(in the rows, 128 means zero)
T: several groups of rows, each row roughly a mix of its group's hidden directions:
T (66 x 18):
121	94	153	149	161	116	148	133	131	69	161	137	86	147	88	130	71	152
118	89	134	85	185	181	131	69	107	108	100	128	120	106	142	121	151	122
132	85	135	83	191	156	135	70	106	81	111	134	124	113	131	134	148	147
79	168	137	129	102	124	136	157	96	194	79	134	151	104	122	128	109	94
119	98	119	100	178	174	125	73	91	89	99	119	129	96	152	157	148	132
120	163	115	134	67	130	167	154	179	167	131	137	123	159	123	167	84	128
110	121	117	134	145	197	101	121	103	171	81	117	130	86	147	113	160	87
102	166	123	143	68	137	141	157	163	192	136	119	117	150	141	121	96	86
175	92	131	102	95	147	143	133	146	201	91	150	117	100	143	113	146	160
144	113	164	149	116	96	139	168	156	81	156	136	109	144	194	81	129	127
147	90	129	78	172	148	155	79	123	78	112	148	135	127	129	155	148	172
98	149	138	123	99	138	142	161	107	209	68	147	146	103	119	123	117	109
145	112	121	126	90	181	123	141	150	200	108	126	119	117	174	94	159	105
61	158	135	169	156	142	131	157	109	92	136	126	135	155	93	130	92	83
135	126	144	107	146	61	149	116	107	97	121	147	131	113	79	162	92	183
97	168	126	150	73	129	136	157	162	186	141	115	111	146	131	123	86	84
64	145	157	152	129	115	148	163	96	142	113	135	113	124	94	127	58	103
70	189	113	150	129	134	102	134	106	120	134	99	160	141	146	130	140	61
138	100	153	88	165	83	141	87	126	61	168	132	118	152	124	112	126	156
178	88	121	123	153	121	123	97	156	61	175	124	106	147	129	133	142	170
141	147	125	154	112	72	147	154	148	93	154	138	123	146	87	172	80	170
95	143	142	146	141	96	140	118	145	99	160	113	85	135	85	146	48	120
121	89	149	118	181	151	129	99	102	56	120	124	117	110	181	115	147	125
177	128	118	147	63	112	149	161	171	133	132	135	121	127	183	157	125	165
135	88	132	66	167	172	149	70	122	107	106	140	134	127	155	128	164	141
112	169	125	189	96	88	112	179	136	147	150	113	113	127	96	132	81	110
85	116	137	109	187	166	113	79	103	87	139	106	120	133	141	103	140	81
73	133	145	106	184	146	110	91	100	118	140	113	129	142	100	84	134	73
149	133	133	185	89	100	126	185	169	111	177	126	104	158	137	110	104	131
152	157	112	87	95	97	116	108	116	181	90	126	167	93	155	144	172	140
130	123	153	106	134	69	158	128	104	130	103	155	125	104	79	155	82	180
194	69	135	103	125	130	149	119	156	141	121	156	103	117	118	124	134	194
61	194	120	146	133	116	111	138	94	120	123	108	165	135	126	140	123	72
85	123	119	94	179	177	114	63	98	115	122	104	130	126	125	128	142	86
114	120	130	95	117	180	124	110	128	181	110	121	133	130	180	84	169	81
141	97	139	96	143	148	145	96	121	85	102	130	127	102	216	136	155	140
76	194	113	133	122	132	115	146	99	155	95	123	181	126	125	138	147	79
108	106	128	105	167	175	124	74	115	78	132	106	116	125	187	127	147	99
105	158	128	143	101	102	159	138	168	127	153	126	100	152	94	166	51	130
104	159	106	110	128	133	117	112	111	196	114	126	149	129	42	145	121	114
94	152	131	145	168	94	124	119	109	48	163	117	133	152	95	152	99	125
177	135	117	131	67	102	151	159	154	166	104	150	139	114	144	165	126	178
115	93	130	94	187	188	130	72	107	109	92	128	119	99	134	135	145	124
166	115	112	113	89	146	151	115	153	117	113	127	124	112	214	171	144	157
181	76	127	125	153	130	133	106	160	72	169	133	96	145	123	127	134	175
101	95	162	158	146	134	158	156	125	110	137	144	82	139	86	117	54	133
144	84	141	131	159	149	134	113	116	53	120	127	113	107	199	135	144	146
123	108	126	87	132	189	127	101	121	165	99	127	141	122	178	95	179	97
107	151	119	127	79	171	134	144	153	204	112	120	129	137	160	113	130	80
122	133	136	131	163	75	129	107	114	49	163	122	123	141	95	157	98	154
83	162	114	100	140	145	112	94	116	184	131	112	143	146	65	121	126	82
175	119	133	135	126	59	121	150	116	80	157	145	156	145	120	126	155	183
142	165	104	98	97	123	108	115	122	180	94	120	175	105	163	136	187	117
117	88	157	146	148	143	167	161	131	122	117	163	94	136	71	121	68	153
95	106	138	98	193	165	118	76	89	87	116	115	128	114	141	116	147	101
169	123	115	130	72	130	149	137	171	121	133	126	118	128	213	158	134	152
101	99	139	107	194	164	119	81	90	75	119	116	123	113	150	117	146	107
119	141	140	157	141	69	129	135	133	81	167	120	101	135	81	147	67	145
157	91	136	103	179	106	126	97	102	59	132	142	139	122	119	133	157	177
81	121	150	125	185	143	109	104	107	88	154	111	117	147	122	77	131	76
133	108	143	181	140	124	116	158	146	59	178	116	94	150	159	99	115	117
165	107	119	99	117	137	150	112	119	125	76	145	141	86	174	176	149	179
81	148	147	138	107	138	148	169	103	193	79	145	132	109	110	120	91	100
131	109	111	100	136	205	134	108	120	161	73	137	146	105	159	137	172	120
168	146	115	148	64	96	142	173	159	174	123	146	136	129	112	155	113	168
158	88	129	105	175	139	108	105	88	93	109	138	154	107	144	112	194	154
which group is each row in? (one row of each group first):
173	94	126	106	99	160	143	138	151	198	88	155	124	106	139	112	155	156 -> H
145	123	133	152	158	74	126	131	115	61	148	134	122	123	80	160	100	176 -> X
160	152	119	150	60	90	139	177	168	175	138	141	130	142	117	137	112	152 -> B

69	184	124	147	158	115	122	142	99	87	125	125	167	148	89	151	118	95 -> H
103	106	158	147	155	110	158	147	117	93	136	147	97	137	72	133	57	150 -> H
167	100	133	112	152	79	135	94	133	67	159	132	112	130	109	150	116	187 -> H
84	161	122	125	142	128	108	120	118	172	146	116	136	153	48	104	115	83 -> B
125	148	123	178	115	99	111	176	136	151	160	131	122	150	48	118	97	128 -> B
130	139	140	165	138	57	116	146	123	81	169	121	111	133	82	136	84	150 -> X
